In the rows, 128 means zero.
One turn moves every row onto another: examples first, then more rows asked
duti: [ 98 141 140 101  95 136 162 149 156 129 168 105 135 160 110 115 129 143
 129 112 153 137 117 155]
tomu: [136 122 118 121 110 171 132 131 155 125 163 107 143 116 121 111 120 129
  97 145 127 148 125 142]
Bifa: [105 144 139 117 111 178 134 155 113 146 121  97 141 154 124 138 155 132
 121 101 148 133 141 122]
supu: [ 88 142 146 145 101 133 149 160 130 118 162  89 119 108 114 140 132 165
 128 128 140 141 155 148]
guzuv: [105 121 113 130  86 181 128 173 140 122 131  90 148 120 134 114 139 138
  97 128 119 127 149 125]
Lusar: [100 138 149 142 118 181 137 153 138 147 133 100 149 134 134 133 137 133
 112  99 161 131 141 111]
boga: [102 151 150 113 113 132 136 146 160 107 148 124 136 177 117 137 110 155
 134 141 120 137 156 120]
dugan: [ 84 144 143 108  87 136 155 136 158 117 156 104 151 149 101 120 135 135
 125 121 157 141 113 146]
regi: [105 125 106 108  85 178 133 161 140 135 134 100 151 139 153 128 140 133
 116 123 115 125 162 124]
vel: [106 131 105 103  88 138 137 153 138 121 129  96 155 160 136 135 108 162
 102 140 124 103 134 136]
zofos: [105 114 127 117  95 153 166 137 151 131 162  77 140 153 114 151 124 169
  85 129 123 133 114 147]
Sobal: [119 146 142 116 106 136 148 122 145  97 165 121 119 122 110 160 129 136
 120 142 132 133 164 115]
Ligag: [114 127 152 141 124 164 121 149 149 161 147 118 136 131 127 142 117 161
 131 115 120 136 128 151]
fubi: [ 90 134 137 126 117 167 136 106 123 128 157  97 145 141  92 166 139 145
 115 111 139 128 144 104]
tisel: [105 133 134 107 104 128 131 147 167 102 146 129 145 172 116 148 121 149
 126 135 119 145 144 111]
vefel: [104 137 117 122  90 159 126 119 120 123 155 108 148 115 100 146 131 175
 143 122 156 129 123 147]
Zulo: [100 151 119 118  89 165 103 120 117 119 152 107 146 116 102 135 126 152
 129 123 155 123 126 152]
pevu: [ 96 137 140 120 118 129 129 142 152 107 152 131 135 180 120 128 101 157
 109 140 130 132 150 122]
kapan: [132 136 120 123 109 185 136 136 156 122 163 111 140 117 132 116 130 141
 102 135 129 146 126 162]
rud: [117 136 143 142 105 173 129 148 121 140 135  89 140 151 141 131 146 127
 111 101 145 110 151 111]
Zelu: [ 90 128  95 106  90 149 137 137 149 115 124 123 147 149 137 134 121 170
 107 132 107 121 146 134]
Peloz: [111 111 125 118 100 156 162 131 144 133 169  84 135 152 108 126 126 170
  87 133 121 118 125 158]
laf: [109 142 147 139 111 146 155 124 140  86 162 111 136 141 119 160 119 138
 122 140 132 139 158 100]
Bugob: [103 134 123 124  82 159 115 107 125 136 155 101 156 124 108 145 119 159
 143 129 156 115 133 147]
ziki: [104 148 147 120 106 186 136 124 118 106 144  90 138 143 102 159 132 148
 115 100 138 133 149 102]
Ruras: [112 147 146 124  99 157 145 144 147  85 173 129 135 146 108 165 131 132
 108 128 134 146 155 121]
guv: [119 142 141 132 110 156 141 125 144  84 163 115 122 138 105 163 131 129
 120 133 136 138 168 116]
das: [ 96 126 137 135  91 135 149 156 133 117 178  94 118 116 111 131 141 155
 138 140 146 147 153 148]
verap: [ 98 130 104 107  81 142 143 142 146 115 130 112 148 166 136 139 120 172
 113 149 116 110 136 123]
Lefa: [104 127 142 127 111 177 145 113 111 121 152  95 154 141 105 161 135 144
 113  97 138 120 153 108]
guna: [112 130 152 145 121 158 118 148 136 161 159 110 145 136 135 149 127 165
 110 125 126 119 135 162]
Zaroz: [ 95 140 157  99 100 129 129 152 159 112 148 119 134 171 127 141 115 142
 129 147 117 130 147 139]
vife: [105 144 125 134  86 139 136 160 135 120 170  80 108 115 111 146 139 154
 135 131 139 143 155 147]
Sinuz: [ 96 150 156 110  85 137 160 145 155 125 160  95 135 150 111 104 120 138
 130 119 150 136 117 138]
Kuz: [108 119 120 132  90 158 129 152 136 131 124 101 148 132 157 115 158 139
 108 138 133 127 166 130]
der: [106 109 109 104  94 140 139 146 146 127 126 114 137 161 138 129 110 161
 112 148 123 110 152 115]
Vir: [109 112 125 117 113 138 166 146 147 139 162  86 130 145 101 141 130 168
  80 142 128 133 132 147]
suz: [102 128 140 126 114 180 136 158 123 144 129 103 139 147 143 126 140 127
 116  95 146 128 137 111]
Notog: [119 134 123 106 106 180 141 134 156 135 158 126 145 118 120 111 124 125
 104 144 123 137 123 154]
suri: [113 118 109 116  85 166 129 168 138 123 136  97 147 134 153 116 147 144
 101 138 125 132 156 116]
Zapu: [106 139 149 131 103 171 162 125  97 115 156 100 147 138  98 153 133 142
 111 119 138 116 151 108]
vulom: [111 134 154 152 127 164 115 140 134 151 154 110 144 138 126 130 128 168
 131 124 131 134 122 155]

das turns into duti
Kuz turns into Bifa
Where do these go?
Sinuz turns into zofos
laf turns into tisel
suz turns into Lefa
Zulo turns into supu
fubi turns into Sobal

One turn moves every row onto another: examples first, then more rows asked
Kufir: [118 145 111 136 117 157 112 133 112 135 152 126 140 112 165 101 139  98
 127 140 100 129 121 144 118 130 168 144 131 149 146 116 126 110 153 131
 163 128 139 104 137 133 130 114 128]
zuzi: [124 123 111 139  91 136 129 127 122 154 135 146 151 135 134 127 122 123
 116 140 123 182 159 141 113 138 132  82 122 127  96 120 119 105 145 119
 129 136 117 131 136 128 142 121 119]
kesu: [109 145 109 150 103 167 131 106 115 120 138 119 146 119 166 130 136 106
 107 154 134 124 128 152 118 155 152 150 127 149 143 133 129 133 145 108
 142 106 120 134 132 130 131 124 135]
Ketor: [127 124 102 141  86 141 135 118 137 147 136 139 118 144  93 116 146 131
 120 137 107 135 141 159 162 140 134 109 131 114 144 152 113 153 161 143
 132 123 141 138 113 130 145 134 125]
betu: [134 130 107 116  93 124 130 153  97 194 135 120 137 130 109 135 113  91
 111 134 124  96 156 130 110 127 119 106 124 139 122 145 118 138 150 121
 154 122 111 136 148 116 132 114 109]
Kuze: [150 111 131 127 102 128 163 134 103 136 156 141 129 141 138 147 119  93
 116 137 112 133 123 125 135 154 153 132 133 146 103 125 129 125 152 141
 126 130 131 126 156 113 163  94 128]
Rog: [121 133 106 143 102 153 109 141 106 126 143 128 144 104 155 116 139 102
 111 147 100 127 140 126 113 123 152 147 115 149 155 123 128 110 129 149
 148 145 130 121 119 139 105 118 135]
Guze: [121 160 120 110  89 117  99 136 157 151 132 147 156 138 109 117 129 136
 112 128 108 147 149 138 107 128 159 134 114 114 120 151 160 128 156 144
 149 144 124 129 125 134 121 119 136]
gufo: [113 123  98 167  85 133 137 156 154 157 143 134 119 116 110 124 130 141
 111 124 110 109 152 146 114 156 166 125 116 136 133 150 130  78 134 131
 149 122 126 138 143 143 161 126 118]
kegun: [126 135 110 194  98 154 132 147 159 175 133 129 150 142 113 121 131 112
 121 130 126 119 143 119 110 148 156 110 116 132 153 137 145 107 142 150
 143 131 114 116 119 110 147 130 133]
Gor: [142 129 120 113  90 141 101 141 113 121 156 117 167 117 107 132 112 117
  98 124 129 133 127  93 112 136 146 163 131 132 106 123 138 120 151 151
 134 117 125 143 128 118 139 116 119]
Zimab: [144 137 104 117  88 159 126 136 140 144 107 124 167 136  95 125 123 131
 104 123 119 134 140 134 120 129 128 106 112 129 135 142 146 146 153 138
 155 103 150 138 102 143 131 137 124]
Misa: [128 120 111 121  98 147 108 132 122 123 151 141 140 130  74 124 133 106
 110 111 124 125 113 118 120 143 147 175 135 125 117 134 119 145 143 158
 140 124 131 141 116 139 148 114 118]
redi: [137 123 107 109  92 122 113 147 105 192 170 140 145 125 104 124 114 106
 121 130 132 104 140 143 124 137 130 111 114 125 146 137  87 131 157 132
 141 127 108 131 143 113 143 104  94]
Ripi: [119 136 107 129  92 127 136 135 154 143 147 118 119 141 135 132 149 118
 135 153 128 158 149 132 135 134 146  89 133 118 119 156 129 145 147 112
 147 111 133 125 155 139 156 123 123]
Vikan: [129 123 106 144  67 148 130 134 142 179 154 108 140 130 137 126 117 142
 113 122 142 132 125 150 111 138 172 131 125 133 132 148 134  85 141 115
 164 128 123 132 115 158 158 136 111]
biz: [103 140 123 143 107 162 121 114 126 113 153 150 134 119 153 137 137 107
 119 145 126 116 133 149 128 159 149 149 102 132 175 143 124 127 135 131
 139 119 116 135 116 141 127 117 132]
muto: [143 137  84 179  73 142 143 138 156 168 154 133 138 146 117 125 116 143
 118 133 109 117 114 130 103 138 153 118 138 149 148 135 131  95 146 124
 142 100 128 135 132 119 133 136 123]
nizi: [138 120 101 158  88 135 132 132 162 165 137 111 155 115 123 133 118 110
 121 119 142 115 149 154 133 139 178 124 126 120 125 124 129  96 126 145
 147 150 106 147 108 139 150 151 131]
dosin: [135 134 107 110  89 111 132 137 164 149 140 144 175 130 136 102 120 131
 115 122 110 160 127 156 132 135 158 122 116 137 115 119 122 115 161 144
 128 139 130 132 136 114 148  98 104]
tifi: [122 128 109 140  96 144 132 135 118 116 144 139 146 122 153 130 130 100
 114 144 106 123 115 141 116 130 141 161 107 146 176 130 113 125 131 137
 148 121 128 139 109 155 115 114 123]
romig: [121 125  98 110  90 134 123 149 118 173 142 141 161 131  94 141 131  93
 102 132 154 112 139 155  78 130 141 123 118 122 111 143 115 142 139 120
 146 121  97 137 130 113 122 108 104]
geta: [136 111 115 137  84 166 149 120 106 142 152 137 117 142 119 159 139  95
 115 143 133 128 128 116 128 144 145 122 143 142  97 133 134 150 133 135
 121 133 134 128 140 124 136 115 145]
kov: [119 123 119 118  92 177 125 128 135 137 158 133 122 138 101 142 150  97
 123 127 144 123 112 111 128 145 156 146 134 132 119 153 134 162 135 144
 140 123 145 116 124 144 148 103 132]
mirip: [131 151 109 107  92 134 123 132 125 195 148 127 125 128 110 133 139 102
 120 129 127  84 149 145 122 124 146 117 138 140 121 156 140 146 149 121
 146 136 112 120 143  98 121 105 109]
fuz: [130 131 108 101  98 149 132 137 133 188 145 148 147 132  94 135 134  91
 115 111 139  89 129 172 121 135 150 120 123 128 126 136 119 139 158 131
 140 125 110 118 125 100 132  95  94]
Tuk: [155 140 112 169 104 124 138 125 156 172 141 121 148 153 122 104 123 107
 136 118 136 131 115 148 101 135 170 132 134 134 145 144 138 117 126 134
 162 136 113 131 118 131 158 139 129]
lig: [127 137 102 101  87 119 101 147 133 174 176 130 151 116 109 131 138 110
 120 142 153 104 147 139 102 131 153 123 116 123 132 161 107 142 133 127
 139 128 100 134 151 105 131 105 105]
lopen: [133 129 147 117  99 129 111 135 102 138 174 136 142 133 136 135 116 117
 110 132 118 141 132 101 121 151 157 146 127 128 112 135 147 107 162 147
 130 137 117 116 147 110 158  98 121]
Buvup: [ 97 134 105 157 119 157 125 120 108 129 126 128 140 111 155 113 134  88
 108 146 107 124 136 164 126 156 165 151 133 138 129 105 116 115 159 126
 148 124 125 122 137 128 137 120 137]

romig turns into lig
kegun turns into Tuk
tifi turns into Rog
Where do these go?
Zimab turns into Guze
Kuze turns into geta

